Named turns come first, each shown by rows before and after it. Which turns, in which order, take the first row of each pair that follows to the second? Write the first one first, as in the answered first pair.
turn k_315:
[-22 -20 -37 -26  -1  15  19  27  -2]  ->  [  3 -12   5  44  -9 -24  14  -4  34]
[ 12 -30   9 -13 -15 -19 -14 -27 -10]  ->  [-17 -27 -17 -29  18  -2  22 -18  -4]
[ 25  13  18  -3 -15  18  -4  24  -5]  ->  [11 17  7 -3  8 26 19 29  4]
turn k_687:
[  4  11 -17   7 -24  -7  16  37   9]  ->  [ -5  25 -19  -5 -20   9  -6  35 -21]
[-13  19   0 -14  34  15  -3 -29 -15]  ->  [  2   0  11  -8  34   4   3 -43  -3]
[  9 -14  -1 -19  10  22 -21  -1 -27]  ->  [ 22 -33  11 -10   6   9  -9 -11  -9]
[ 12 -31  -6 -19 -23 -20 -16 -20 -12]  ->  [ 10 -33  -9  -9 -29 -30   5 -12  12]
turn k_650:
[  0  -6  21 -29  39  16  -5 -13 -16]  ->  [ -9  24   7 -23  14  17 -31   8 -26]
[-36  19 -25 -18  -1   6  10  17  15]  ->  [-30  -2 -16 -22  18   7  29   3  23]
[ 28 -17  24  -5   3  15  14   2   5]  ->  [ 24   7  22   4 -10  23  -8  16  -2]
[ 5 -6  2 -5 -6  3 -2  5  0]  ->  [ 5 -7  2 -6 -4  0  1  6 -3]
turn k_343:
[-24  24 -16 -21  33  36  14  27 -13]  ->  [-28  -2 -24 -28  17  11 -24 -21 -37]
[  5  -1 -11   4 -19  -4  16  24   9]  ->  [  1  26   8  19   3  10 -13   5  -9]
[ 14  16  18   4   9   4 -11   8 -14]  ->  [ 14 -17   0  -8 -12 -18 -10  -1 -11]
[ 15   5  19  13 -19  -1 -24   2  -5]  ->  [ 16 -10   8   4 -31  -9  -6  12   9]
Pairs:
Between the rows of a pair lie 2 to 4 turns.
[ 27 -32  23  19  -8 -11  12  -4   8]  ->  [ 3 24  7 29  2 16 16 35  4] -> k_343 then k_687 then k_687
[  2 -12   8 -12  36  12  18 -16   0]  ->  [ 12 -15  -4   4  -5  -8  28  15  28] -> k_315 then k_343 then k_687
[ 17  -6  38  -1  31  21  15 -11 -11]  ->  [  5 -19  -8 -19 -38 -16 -24  -4 -26] -> k_650 then k_343
[ -6 -29  13 -12  25  -2  14 -27  -9]  ->  [  7 -30  18  -6  13   2  34   3  11] -> k_315 then k_343
[ 18  -7  20  26   7 -30  -8 -28   5]  ->  [ 14  -1  22  -9  25   9 -17 -19 -30] -> k_315 then k_687 then k_343 then k_343
[-23   8 -22  -3  -8  -8  12  -8  33]  ->  [ -3  26   5  -5 -25  14 -29   1   6] -> k_315 then k_343 then k_315 then k_343
[ 10 -16  -5   2 -10 -37  28 -21  33]  ->  [ -1  44  -2  -4 -19  -2 -38  -5 -20] -> k_687 then k_343 then k_315
[10 -6 19  7 23 12  9 -4 20]  ->  [-4 13  5  7 23 17 10 12 21] -> k_687 then k_687
[ 15 -43  -4 -46 -13   2  -3  -5 -16]  ->  [  7 -17 -14 -41 -30   5 -24  12 -25] -> k_650 then k_650 then k_650
[-33 -15 -40  15   4 -24   3 -14   5]  ->  [-38  -5 -43  -9  10   3  -3  -3 -17] -> k_687 then k_343 then k_687 then k_343
[  0  38   4  51   4 -20  -6  14  24]  ->  [ 17  -4   9 -17 -20   0 -50   9 -36] -> k_315 then k_687
[ -9 -35 -41 -31 -38 -19  -8  31  -8]  ->  [-51  31 -41  21  31  -8 -15  -6 -13] -> k_687 then k_315 then k_687 then k_343
[ -2  12  -4  12 -35 -18 -61 -22 -25]  ->  [  7 -25  -5  17 -37 -43 -36 -37   0] -> k_687 then k_650
[ -8   0   0  -4 -41 -14  15   7   9]  ->  [-13  -5   4   0  -8  -6  40  -6  18] -> k_687 then k_315 then k_650
[-19  14 -19  16  15  -2  51  26  37]  ->  [  9  38  23  52 -20 -15 -23   0  15] -> k_687 then k_315
[  7 -48 -16 -20  -1   1   5   7  12]  ->  [  7 -20  -7  31  -6 -17   7   5  36] -> k_687 then k_687 then k_315
[  8 -22   7  16  -7 -10 -26 -35   0]  ->  [ -8   3 -22   6  -9  17  20  34  24] -> k_343 then k_687
[  1   6  -3  10 -38 -18 -51 -17 -22]  ->  [-23 -21 -29 -42  18  13   0 -19 -30] -> k_687 then k_315 then k_687
[ -1 -13 -10 -11 -23 -26 -10 -13  -7]  ->  [ -7  16  -2  -9   2  -1 -23 -16 -28] -> k_343 then k_650 then k_687 then k_343
[ 24  -9  23  22 -31 -21 -25 -27   3]  ->  [  2 -46 -11 -42  -2   2  12 -22 -13] -> k_650 then k_315 then k_687 then k_687
[ 18 -42  14 -28   2   5  -6   0 -15]  ->  [ 30 -26  34   4   8   5  14  14  14] -> k_315 then k_315 then k_343
[ -1 -27   8 -15  18   4   4 -17 -10]  ->  [ -7  13  11  -2  11  19 -20   3 -21] -> k_343 then k_343 then k_650
[ -4  23  -4  30  -2 -13  10   0  23]  ->  [-21  34 -18   4   4   7  -4  10  -5] -> k_687 then k_315 then k_315
[  5   1  -7 -27 -16  24  -9  37  -3]  ->  [ 7 -9  1 18 -2 -7 23 16 41] -> k_650 then k_315
[ -4   8   8  45 -23 -35 -12   0  21]  ->  [-13  -3 -22 -21 -36  -1 -22  33 -19] -> k_343 then k_315
[-14   5  -6 -13  16  14 -15 -31 -26]  ->  [ -7   3   7  19  21  -7   7 -41   5] -> k_315 then k_687
[  1 -31 -10 -17 -15  -8 -10  -3  -2]  ->  [-22  17 -11   0  22  14 -14  -4 -11] -> k_343 then k_343 then k_315 then k_650
[ -2 -24 -28 -17 -32  -8   1  22   2]  ->  [ -4 -22 -25 -27 -25   3 -13  16 -15] -> k_687 then k_687
[-22  31 -26  15  -7   1   1   8   5]  ->  [ 11  17   3  19 -22  -5  14  22  22] -> k_650 then k_315 then k_343
[ -7  28 -12  -4 -18  17 -13  39  -9]  ->  [ 3 25 12 24 14 15 24 25 22] -> k_687 then k_343 then k_343 then k_315
[-12   2  -4   5  29   1  31  -2  21]  ->  [  3 -13   6   4 -10 -22 -26 -31  -2] -> k_343 then k_315 then k_650 then k_687
[-34   3 -43 -13  -8  -8 -18  -3  -7]  ->  [-27 -11 -17 -22  30   8  -8 -30 -16] -> k_650 then k_343 then k_687 then k_343
[ 14   3  18 -19 -10  21 -11  19 -12]  ->  [ 3  0  8  0 15 11 32 14 18] -> k_343 then k_343 then k_315
[  8 -11  22  42 -14 -27   8 -19  25]  ->  [-29  40  -2  14   0  17 -32   0 -28] -> k_687 then k_687 then k_687
[-18  42 -20  36  17   5  14  19  15]  ->  [-21  -9 -28  23  13 -32  -7 -42  -3] -> k_343 then k_650
[-2 29 17 22  9 -7  4  3 16]  ->  [ 12   9  15 -20 -13  11 -17  16 -15] -> k_315 then k_343 then k_343 then k_687
[-36  17 -30 -27  24  24   4   8 -25]  ->  [  1 -12 -23 -36 -36   8   4  41 -11] -> k_315 then k_315 then k_343
[  5 -40   2 -11   6 -27  -9 -51  -5]  ->  [-21  -8 -38  12  -9 -39  26   1  33] -> k_687 then k_687
[-28   4 -40   9  -7 -18 -24 -31 -40]  ->  [-13  45   4  36  34  20  -6 -13 -29] -> k_687 then k_343 then k_343
[ -8  12 -14 -36  10  34   0  23 -25]  ->  [ -9  14 -11 -35  12  33  -8  15 -29] -> k_343 then k_343 then k_343
[  2 -19 -16   1   3  -5  26  13  23]  ->  [ -1  20 -10  25 -18  -7 -10  21  12] -> k_687 then k_315 then k_687
[-4 -3 -1 15 13 -6 42  6 25]  ->  [-4  6  7 28 19 -6 35 -2 26] -> k_343 then k_687 then k_343 then k_343
[-46  40 -15  17  23   3  11  28   0]  ->  [-14  26  -5  -4 -34   4 -12  60 -11] -> k_315 then k_343 then k_343 then k_315
[ 3  4 14 15 33 13 19 -6 -1]  ->  [  2 -28 -10  13 -10 -26   5 -16   3] -> k_650 then k_343 then k_650 then k_687
[-21  17 -24 -11   5  11  24  47   4]  ->  [-3 30 19 43 23 -8 10 -3 18] -> k_687 then k_315
[ -7  29 -12  20  10   9 -12  -4   8]  ->  [-16  28 -21   5  14  15 -10   2   1] -> k_315 then k_315
[  6 -14 -38  10 -12 -20  26  15  21]  ->  [  7  16 -26  40 -20 -25   0   8  18] -> k_687 then k_315
[ 47 -37   0 -13 -30  17   5   1 -12]  ->  [48 -4 20  8 -9 39 17 19  0] -> k_343 then k_687
[ 23  20  11 -14 -17  20  -5  30  -2]  ->  [ 33   1  25 -18 -12  18  -7  14  -3] -> k_687 then k_687
[ 20  20  24   9 -16  20 -26  11 -22]  ->  [ 10  -8  12 -26  23  35  11   3 -24] -> k_687 then k_315 then k_687
[-27  11 -13 -33 -10  14 -14   9 -11]  ->  [ -5 -17  17  -9 -12 -15 -24 -36  -2] -> k_687 then k_315 then k_343 then k_315
[ 18  14 -11  33 -23   4  24  37   5]  ->  [-13  21 -27   3   6  26  -4   9 -43] -> k_343 then k_315
[ 11 -13   3  41  -2 -13   6  11  45]  ->  [ -1   4 -14  -9 -17  20 -48  26 -18] -> k_343 then k_687 then k_315
[-14   5 -25 -20  -3  22   3  13  -6]  ->  [-18  25 -21   5   2  20   3  10   3] -> k_315 then k_687 then k_315 then k_315
[-15  47   0  13   1   9 -10  14   9]  ->  [-22  26 -22 -19 -12  11  -9  22  -4] -> k_343 then k_343 then k_687
[ -5  10 -10  23 -14 -19 -20  -4  10]  ->  [ -4  -4 -13 -28   0  18  -5  21 -12] -> k_315 then k_687 then k_343 then k_687
[ 12 -29  -9 -24  16   4 -11 -19 -40]  ->  [  4 -23  -8   8  38 -12  31 -23   0] -> k_315 then k_343
[  9   2  10  15 -26 -24 -34 -13  -5]  ->  [-31  13 -22 -25  17  14   1   6 -18] -> k_315 then k_343
[-15  10  -8   1 -30   4 -26  -6  -7]  ->  [ -4  -7  -8  -6 -31  10  10  20  15] -> k_687 then k_343
[ -8  -3 -29   0 -69 -32 -26  26   1]  ->  [  8 -36   4  29 -16 -48  35 -17  42] -> k_315 then k_315 then k_650
[  1 -17 -14   6  -9 -13  11 -10  11]  ->  [-17   7 -28   0  -8   1   0   3  -2] -> k_687 then k_687
[ -6 -30 -11 -10  -1 -17  23  -5  25]  ->  [-20   5   1 -14  37  21   6 -10  -3] -> k_687 then k_687 then k_650 then k_343
[ -6  -8   8  15   5 -24   1 -25  11]  ->  [-29   4 -19 -12  16  -1   5  -3  -6] -> k_687 then k_315 then k_315 then k_687
[  0 -13   7 -12  20   7  24  -3   9]  ->  [ 1  1  3  7 -1 -2 25 15 23] -> k_315 then k_687 then k_687 then k_650
[  4 -29  16   4  27 -20  -2 -40  19]  ->  [ 10 -11  32   3  23  -8 -28 -38   0] -> k_315 then k_687 then k_343 then k_343
[ -4   0   5  13  52  10  20 -13  27]  ->  [-12 -17 -16 -36  38  23  -8 -11 -13] -> k_315 then k_315 then k_343
[  4  -7   7  20  10 -23 -27 -47 -13]  ->  [ 25 -36  -7  -9 -33 -23   6  11  11] -> k_343 then k_315
[  1   0  -7   4 -18 -15  12  16  17]  ->  [ -3  -3 -11 -15   3   6  21  19   5] -> k_650 then k_315 then k_315 then k_687
[ 24 -15  24 -23  35   3  15 -36  -4]  ->  [ 28  23  36  18  27   1  11 -24  10] -> k_343 then k_315 then k_687 then k_343
[ -7  13   4  39  -3 -23  -7 -10  17]  ->  [-17  30  -5  26   3  -8 -23  -6  -5] -> k_687 then k_687
[-14  31 -16  23  26  -1 -14 -15 -18]  ->  [ 20  19   3  37 -23 -18 -18   9   3] -> k_343 then k_687 then k_343 then k_315
[ -8  -6   2  -7  25  13  -4 -25  -2]  ->  [ 11 -21  -5 -15 -20   5   5  11  15] -> k_687 then k_315 then k_650 then k_343
[-14   4 -30 -21 -28   8  -2  31   0]  ->  [ 22 -18  34  -7  -2   8 -23 -27 -11] -> k_343 then k_687 then k_687
[-13 -21  -6 -15  10 -13   5 -34  12]  ->  [ 17   6  19  -9 -30   5 -27   3   3] -> k_315 then k_687 then k_343 then k_315
[ 18 -43 -11 -35 -16  -3  28   9   7]  ->  [  4 -47 -18 -40   0  -5  20 -18 -10] -> k_343 then k_343 then k_687 then k_315
[ -5  22   3  24   2  -6 -29 -18 -17]  ->  [ 11 -25 -12   9 -20 -24  15   6  19] -> k_687 then k_343
[-6 15 11 13 27 11 16 -9  7]  ->  [23  2 29 15 -7  2  1  2 10] -> k_315 then k_687 then k_343 then k_343
[ 12   6  -2  -4   8   2 -21  -3 -24]  ->  [23 10  5 11  1  2  1 20  2] -> k_343 then k_315 then k_315 then k_343
[ -3 -27  -8 -22  33   4  30 -16  -6]  ->  [ 26 -21  22  12   8  -9  33  -2  22] -> k_315 then k_343
[ 15 -29   1 -21  -5   5 -16   2  -8]  ->  [ -2  -4   7   5  40  10  -2 -17   2] -> k_315 then k_343
[ 21 -30  18  12  -2 -19  22 -10  26]  ->  [-14  -3   1 -13  45  20  22 -15  -5] -> k_315 then k_343 then k_343 then k_315
[-10 -39 -15 -24   4  -6   7 -25   8]  ->  [-13 -20 -20   6  -4 -19  19 -10  35] -> k_315 then k_687
[-11 -22  15   4  27  -9  11 -41  -2]  ->  [-18 -24   3 -15  27   2  10 -33 -12] -> k_315 then k_315
[-16 -21 -21 -20   1 -20 -22 -44 -28]  ->  [-19  -5 -29 -20  26   9  48  19  12] -> k_315 then k_315 then k_315 then k_343
[ -1  16  10 -10  16  22  -5  -1 -17]  ->  [-11  -7  -7   2  17 -10  19 -21   9] -> k_343 then k_315
[ -8  -8 -32  -6 -12 -13  18   7  20]  ->  [-10  11 -27 -24   4  18   5  18  -6] -> k_687 then k_687 then k_343
[-31  -1 -29  -8  -9  -7 -18 -37 -18]  ->  [-41  20 -35  -2  11  11   5 -16  -8] -> k_315 then k_343 then k_687 then k_343
[-22 -10 -18 -19   7   1  30   0  32]  ->  [-31  20 -10 -16  24  19  -5 -14  -3] -> k_687 then k_343
[ 10   4  30  24  13 -11  -5   2   9]  ->  [-14  16 -12  17  -5 -20  -5  25  11] -> k_343 then k_687 then k_687
[ 0 24 19  9 30 20  4 -3 -4]  ->  [  1 -26  -9   2  -8 -29   4 -23   8] -> k_343 then k_687
[-30  -6 -42 -11  18  -5  18  -9  -7]  ->  [-34   4 -33  -8  26  -2   2 -20 -18] -> k_343 then k_343
